name the system of each run:
vumo, run 1 (10 x 18):
[[ 24  32 -21  34  -4  -4 -19   6  -9  -9  -8   6   1  -6  -2 -37   7  11]
 [-23   3  13   6  23   6 -30   6 -10 -29  27  -7  -8  17   9 -25   0  23]
 [-11 -18  24  -8  14   1 -16 -42   4  -3  27 -30  16   3  -3  10   5 -16]
 [ 12 -34  24   1 -17   0  14 -16  31   8   5  18  18  10 -11  30 -20  -1]
 [  2   4   6 -11 -32   0  46  15 -14  23   8  24 -21 -16 -18  19  -5 -11]
 [ 11  14 -25  21 -12   9  -6  29  -3  35 -29  -6 -34 -22  20  -5  -4 -14]
 [-25   9 -12  -3  25  -3  -8  30 -21  -5 -42  -7 -10  26  24 -15  27  26]
 [  5  16 -13  -1  49 -31 -16 -20 -15 -19   0 -19  37  -1   1 -20  31 -17]
 [ 10  -9   4  -8  13  -4 -26 -15  46 -28  33  26  50  14  -4 -17 -17  14]
 [ -8 -10  21 -41 -36  25  17 -34  -1 -23  53  16  -6 -13 -25   7 -10  -8]]
Rega, run 2 (10 x 18):
[[ 26  -9 -18   8 -21  22   3   9 -18  12 -24  22 -15 -14   0  11 -12 -13]
 [  5  12 -35  20  15 -22  -9  17 -13  -2 -14 -13 -18  11  -6   9   7  14]
 [-12  -4  17  -5   5 -27   1 -17   5 -11 -13 -19 -13  14  10 -11  33  11]
 [ -3 -14  34   4   8   4  -9 -11   1 -29  25   9   0  -1   5 -17  -6  -3]
 [-14  10   2  -8  15   8   4  12   5   6  29   3  25  -9  -7   5 -19 -15]
 [  6   2 -12 -16 -19  15  11   3  21  27 -12  12  15 -10   3   9  -6 -11]
 [ 14   0 -26   3 -15   9   7   8 -17  -2 -22  14 -14   3  -9  10   0  10]
 [  0   7 -18   8   5 -19  -8  -8 -16  -3  -2 -25 -22   4  -5   4  19   6]
 [-11  -5  22   8   4  -6 -12 -16  11 -15  -2 -17   0  15  10 -13  10  14]
 [-10  -3  29  -1  13  10   4  -5 -12 -12  14   5  17  -5   2  -8  -6 -13]]
Zupaz, run 3 (10 x 18):
[[ -21   44    8   12  -10   18   32   -3   43   17  -34  -65   19  -11
     3   17  -27  -12]
 [  -5   36  -25   24   13   23    3   18  -54   28  -63  -40  -11  -12
    15   -1   18  -19]
 [ -24    2  -21   -4   62  -20  -24   44  -71   23   19   10   -9    2
    12   -9   32  -13]
 [  -2  -49   25  -27   27  -37  -40  -19  -17   19   50   44   23   18
    15  -26   53   -1]
 [  49  -45   20   -4  -48   -6  -21  -35   31  -20   41   79   13    7
   -15  -21    1   19]
 [  12    4   11  -15  -74   22   39  -15   74  -38   25   19  -17   -8
   -33   18  -57   26]
 [ -16   29   -7   12  -36   32   44   -7   60   -9  -55  -81  -29  -12
    -5   50  -52   -1]
 [ -26   51  -29   41   46   10   28   42  -33   11 -101  -82   -9    4
    16   25   -7   -8]
 [ -33   33  -15    7  101  -33  -10   38  -99   20  -22  -27   14   -7
    29  -31   60  -36]
 [   7  -34    6  -16   62  -32  -85   -3  -61   30   69   64   34    1
    34  -70   71  -21]]
Fifim, run 4 (10 x 18):
[[ 25   2 -49  15 -20 -13 -18 -13  -2  28 -16  -8  -5  14 -16  19  15  18]
 [-12  21  21   1 -23 -11   9   8 -23   4   5  15 -13  12   0 -38  35  28]
 [-32 -18  12 -21  26 -12  -6  -7 -13   5  19 -30 -32  -8  16  11  18 -20]
 [ -6 -19  13  17  22   3 -26   6  39 -30 -19  -6   9  22  23  -4 -20  19]
 [ 17  -3  -4 -34   3  -6  34   6  16 -20 -13  41  19 -27   4  -4  -4 -27]
 [ 26  25 -46  23 -10   6 -10 -13   7 -12  14 -27 -18 -22 -25  14 -26 -10]
 [-23  31   9 -10 -29  35  20  12 -20  -1   1  14  24  27 -22  -8  -1  37]
 [ -1 -18  -3 -12  14   3 -12 -31 -55  30   6 -17   3  -5  -2  16  37 -33]
 [  2  -2  28  58  21 -28 -32  11  18  10  13 -10  19  34   8 -16  -2  27]
 [-15 -20  24 -52  -8 -21  34   8  37  28   0  34  10 -14  23  -3  19 -21]]
Zupaz, run 5 (10 x 18):
[[-29 -19  51  23  -9  23   4  23  24  21 -14 -19 -23  10  26  15 -29   5]
 [ -1 -16  18  -9  16  10  42  17 -19  -4 -69  10   1 -11  21  15   3 -26]
 [ 11  15 -38 -12  45 -29  -3  38  12   2 -11  20  10 -28  23 -19   6 -30]
 [-20  14 -20 -45   0  -8 -22  -3   7   7   7  14  13  11  18 -44  49  24]
 [ 22 -27 -23 -15 -20   4 -41 -43 -10 -37  21  10 -27   5  -8  -8  17  16]
 [ -1  -9   5  15  -6   8  -8  -8  30 -40  33   1  11  31 -31  22 -43  39]
 [ -3  16  35  10 -19  11  44 -43  17 -11 -15 -46  27  -3 -28  30 -20 -13]
 [ 19  38 -15  56   6  20   5  19 -12  32 -29 -33   3 -26   2   9 -32 -31]
 [-45  30   0 -12  23   9  21  47 -59  51  -5  -5   0   1  10  -6  26  -7]
 [  9 -48  -4 -16  29 -33 -36  -7 -38  37  16  19 -26 -13  26  -6  53 -36]]
fis, run 6 (10 x 18):
[[ -4  -6  -1 -21  18 -48  17 -16  23  -3  -2 -25 -21 -17  11   6  26 -23]
 [ 12  -8  11  32  21   7  17  19  23  -8 -29   4  30   4   1  27 -45 -11]
 [-27  41 -20 -43 -10  23  30  21 -14  21   1   7  19 -15  -5  -7   8  -8]
 [ 29  -7 -44  11  16  13 -63 -12   6   5 -14   0  11 -10  23 -18   7 -13]
 [-11 -22  34  -5 -14  40   0   3 -43 -35  20  36 -16  12  -8  -5 -14  16]
 [-10 -12 -21 -36   2 -48 -13 -41  16   6  38 -20  -8  16 -17  10  43  14]
 [ 35 -10  50  65 -12 -12   8 -21  32 -20 -22   0  23  13  -7   1 -29   8]
 [-26  54  -1 -22 -21 -13  70  18 -19  10  18 -18 -27 -31 -29   9   1 -16]
 [ 16   1 -47  35  25   7 -49   7  36  39 -36 -50   1 -10  32  14 -14 -19]
 [-25 -10  41  -9  -9  68  26  40 -65  -4 -37  44  -5   2  18  -9 -13  -2]]
Fifim, run 7 (10 x 18):
[[ 15 -23  35   4 -16  -9  15 -31 -23  35   8  11  15  -4 -11  11  22 -27]
 [  6  -5  26  55  -7 -27   3   8  14  30   1 -23 -19   7  -1  14 -13   3]
 [-19  -7  16 -18 -19   2  34  33  15  26 -37  16 -19   1  22   5   6   6]
 [ 15 -13 -35   7   4   5 -16  14 -17  -2 -29  -5 -53 -21  19   5   2 -17]
 [-14  22 -28   4  17  -3  -4  44  -8 -30  -3  21  -6  21  -2 -15  -7  40]
 [-12   2 -40 -59  17  -8  -6 -19 -14 -10   4  -1   8  -3  -2  -1  39  -8]
 [  9  11   2  26  12  -5 -44 -34  14 -36  26 -25  12   9  -1 -31   1  13]
 [-24   1  49 -35   3   1  32  -8  21 -12  31  18  42  -3  -4  -8  -8 -11]
 [ 28 -24  -2  15  -6  15  -9 -44  21   9  -2 -32   0 -24  -5  33 -25 -42]
 [ 15  19  29  45 -31  18  30  25   7   0 -19  29  20  15 -15  -3 -36  25]]
vumo, run 8 (10 x 18):
[[ -5  -3  -1 -11  -8   3   2  -9  -2  18 -43 -14  -1   8  19  -2  31   1]
 [ 15   0  -7   8  27 -26   8   8  -6 -25 -23  13   8   2   1  -3   9  -5]
 [-10  25 -13  -9  17  -8  -4  12  12  -7  27   6  23  -4  -5 -15  -4   1]
 [  2  -1   4 -16 -14  28 -18 -24   8 -12  11   3  11  -6   5 -17  -1  -4]
 [  5 -27   3  -4  -4  11  -2 -15   2 -24   4  -2 -20   3  -9  22 -16   1]
 [ -5   7  -5   5 -14  -7  20  -1   3  17   4 -18 -11   4 -20  30  -9   4]
 [  8  17   8  27 -20   0  15   7  -7  21 -27  -4  -1   1   1  -6   5   5]
 [ -5   7   8  18  20  -3   0  27 -29   1 -12   9  -3   3  12 -17   7   0]
 [-11   0  -7  -5  35  -6 -27   5  -9  10  14  -3  22   3  11 -11  13 -10]
 [  2 -22  -2 -23   6  -3 -19 -23  17  -5  13  16  27  11   3  -6  16   2]]
fis, run 9 (10 x 18):
[[  2  41 -17   0 -13 -25  37  41  -4  16  23  30 -10 -21 -17 -14  -2   2]
 [  0   7 -31  11   5   8 -40  16  53  -3  -3 -22 -25 -16  30 -16 -21   1]
 [-19 -18  26 -27  -5  42  22   8 -13 -43 -40   7 -21  -5  21  -2 -10  -4]
 [-11  -5 -45 -40  41 -26  -3 -11 -17  -8  -7 -12  20  15 -11  26  31  -3]
 [ 12   0  29  38  15  18 -22 -10   3  -5   4  13  66  23  -5 -14 -17   8]
 [ -4  23  12 -26 -27  -1  22 -14 -24   9  56  16  -6 -32 -22 -21  15 -22]
 [ 38 -29 -29  27 -11  -9 -45 -27  40  14  11 -20 -22  -8   1  24 -17  -8]
 [-16  -1  41   7 -46  34  49  10 -18 -11 -31   9 -22  20 -13  17 -17  28]
 [-11  29 -52 -15  21 -52   4  -1  -9  24 -20 -41 -15   3  -2   4  53   4]
 [  6  -8  40  70  37  18 -24  29  -4  -7 -28   2  22  11  27 -16 -37  -3]]
Buke, run 10 (10 x 18):
[[-41   7  17 -25 -21  16  -6  34   7  60  35  14 -10   1  22 -19  11  11]
 [ 16 -41  13  -9 -16  53 -22 -28 -12  -5 -30   0 -18 -21  27   3  -7 -33]
 [  7  -3 -34 -15  33  -6  23  22  -7 -53 -31  25  16  12 -15  20 -14  10]
 [  1  39 -11   5  14 -40  15 -11  12  39  -7 -26  44   2  -8  -7  30 -10]
 [  7  14  -1  21 -36  25 -41 -23  19 -12  37 -13 -14   5  -5 -27 -15  27]
 [-38 -19  21 -47   4  17  22   9 -36   0  35  19 -14   2  -9  18   5  -9]
 [ 17 -34  -7  18  22 -12 -10 -17  16   8 -33 -34 -14 -11  18  35  -6 -33]
 [  5  13   7  26 -10 -10  23  19   9 -29 -23  23  15  38 -21   2 -13  49]
 [ -1  38  12  11  -3 -16  19   0 -37  42  19 -10   2 -28  -3 -22  29 -31]
 [ 11 -20 -26  13  -3  28 -65  16  24  -5  15  10 -29  -1  23 -13 -25  13]]
Buke, run 11 (10 x 18):
[[  7  15  24  33   7 -25  15 -17 -10 -37  -1 -23 -12   2 -15 -10   1   3]
 [-23  16  13  18  11  -9   3  41   4  15  30  -1 -13   0   3  -6 -19   6]
 [  3 -17  21  11 -16  27  -7   7  -5  41  -6  15   5  -6  16  -2  -6 -15]
 [ 32 -13 -22   2  -3  12  -1   0 -13 -18 -17  33  -1 -12  -3   1  -9 -11]
 [  5   9 -29 -24  14 -31  10   7   5   3  -8  18  16  -1  -3  -4  25   0]
 [  0  11  -1  -6 -11  -8 -17 -26  30  -4  -1 -19   4  -1  10 -23  18   8]
 [-27   8  18 -21  -8  22   8  -5   4 -31  15  -9 -11   0  -2  -7  -9  11]
 [-21  -1   6  -6  16  14  14   5  -6  10  -6 -28  -4  -9   4  28 -11 -24]
 [  9   0 -11  31   0  13  -7   3   0   4 -21  -9  10  18 -10  23 -20  13]
 [  8  14  -2  15  -1 -10   9   1 -39  15  11  16  17  11 -24  -1  15   5]]
Rega, run 12 (10 x 18):
[[ -7 -15   6  -4 -40  37   4   3  15 -23  -1  -4 -53  -5   1  13 -33  16]
 [-25  15 -31 -11  36  31 -13   8 -24 -30 -17 -42 -14  -8   8  12 -11 -11]
 [ 11  17 -15  -6  12   3 -27 -24  26  -6 -34 -21  32 -11  30 -40  26 -12]
 [  7  20  17   5  -6   5  -2   7 -27  -7   5  47  38  15  -4 -49  20  20]
 [  1  -6   0  -4  -8 -18  -8   0 -31  59  59  23  -1  -5 -17   3  22 -12]
 [  3 -44   2   9 -19  -1 -14  -2  31  37  11   7   1  35 -13  51 -17  24]
 [  2 -21  10   6   9   0  47 -16 -22 -24 -33 -23 -11   7 -27  63 -19 -12]
 [ 20  26  -2  39  -2  -9   5 -15  35 -37 -24 -54 -34 -35   8  -8 -24 -23]
 [-40  47  23   3  16  23  10  44   6 -40 -33 -11  -6   2  36 -54  -5  23]
 [-13   1  -1 -45  20   7 -24  13 -26  20  13  31  -3 -38  45 -59  43 -40]]

runs to name:
run 13 (2 x 18):
[[ -1 -24  -4  15  24 -27 -23  -6  12  11  21 -10   8  27  -9  25   1  13]
 [  7 -14  44  21 -17 -24  15 -20   0   1  16   8   1  13 -14   3   8  10]]
  Buke
run 14 (2 x 18):
[[-28  -8  29 -19  18  57  16 -24 -38 -24 -16 -39   7 -14   1  23 -17 -36]
 [ 18  -7 -39  21  49  11 -26  20  -8  37 -11   5  50  -7   4  28 -24 -36]]
  Zupaz
run 15 (2 x 18):
[[  2  -8   8  14  -2  -7  -2  -4  48  -9  -2 -15  -5  -1   6  10 -24   2]
 [ -9  16   7 -17 -12  13  43   5   1 -10 -32  -5   1 -11  -2  10  -7  -9]]
  fis
run 16 (2 x 18):
[[-29 -62  32  -6   7   7 -16  19  -2  28  10   7 -45  15  29  27  -4   1]
 [ 21 -50  -2   9  16 -33   1  17  23 -28 -40  28 -27  17  14  18  -4  14]]
  Fifim
run 17 (2 x 18):
[[-25   5  15  20  22 -13  15  22   1 -10 -41 -29 -13  25  14   9   3  20]
 [  4 -12  28  -4  19 -14   5  -8  -3 -21 -13  -3 -20 -27  30 -26  17 -34]]
  Rega
run 18 (2 x 18):
[[-22  -9  -4  -7  33 -18 -24 -10 -14 -30  34  -5  18  45 -21   7  12  38]
 [ 24 -14  34  19  -5 -10  -5 -63   0 -21  25  -8  33   5 -26   2   5  -8]]
  Zupaz
run 19 (2 x 18):
[[ -4  21 -15 -38 -41  -1  24 -27  50  14  38  -3  27  -2 -34  16 -10  10]
 [ -9   9  -7 -12 -60  64  20 -17 -15  -2 -12 -12 -17   4 -26  28 -25  16]]
  Rega
run 20 (2 x 18):
[[-19  21  14   6  16   1  19  -2 -12 -21   7 -16  24  15 -22  10 -10   8]
 [  4   9  15   1 -19   9   7 -18  11  22   2 -19  -4 -29  10  -9   1 -31]]
  Rega
run 21 (2 x 18):
[[  5  14   5  15 -14   4  20  20 -39 -27  15  27 -33  -9 -16 -16 -10   8]
 [-29   6 -26 -21  23  -5  11   1 -28  -1   2 -32  -7  17 -19  38   9   6]]
  Fifim
run 22 (2 x 18):
[[ -9   7   6 -33  -6  27  18  18 -30 -14  29  48   4 -23  -6 -19  -7 -16]
 [  8 -16 -37  10  18  -3 -31 -26 -14   3  30 -28  -4  10 -29  45 -10  -3]]
  Fifim
run 23 (2 x 18):
[[-13 -57  41 -31   1  -3 -29 -35   6  31  -5   6  17  23  35  -9  48  -4]
 [ 22 -51  15 -32  17 -50  32 -15  22 -19   6  36  -4 -16  -2  25   8 -32]]
  vumo
run 24 (2 x 18):
[[ 11 -36 -22 -71  -4  13   3 -30   7 -29   8  40  11 -19  -1  10   9 -24]
 [ -3  -4 -28 -42  12 -37  24 -31  48 -31 -26 -34  -2  -1  -5  28  14  -4]]
  Buke
run 25 (2 x 18):
[[-16 -35  16 -18  25  -1 -44 -13 -10   4  -9   8  14  24  36 -25  42   8]
 [ 20 -29  20  -1  28 -21 -12 -21 -10  -7  35  39  52  10 -18  -2   7 -13]]
  Rega
run 26 (2 x 18):
[[ -9 -14 -15 -20  20 -46  38  19 -23 -26 -25  15 -26  20 -16  24  23  17]
 [  0  31 -36   0  20 -28  -3 -10   9 -31 -40 -48 -12   1   8 -12  29   9]]
  Fifim
run 27 (2 x 18):
[[  1  -8  10  51  38 -16 -23  -1 -25 -40   2 -30 -20  25  -8   6  -8  18]
 [-51   4  60 -10  14  -5  27  -1  -9  16  27 -28   5   8   1   6   7  -8]]
  fis
run 28 (2 x 18):
[[-20 -15 -11 -31  40  -9  -9 -19  20 -30  10 -28  13   8   1  23  -1  -8]
 [ 12   3  -4 -18 -20  -2  22 -33  37  -6  -2   0  40   4 -24  21  -8   2]]
  vumo
run 29 (2 x 18):
[[ 14 -19  13   9  13 -31   8   4  35  23  10   5   7 -15  10  11  -9 -28]
 [ 12   1  -5   9 -33   4   9   9  45   7 -13   7 -21  -9   6   3 -24   8]]
  Fifim
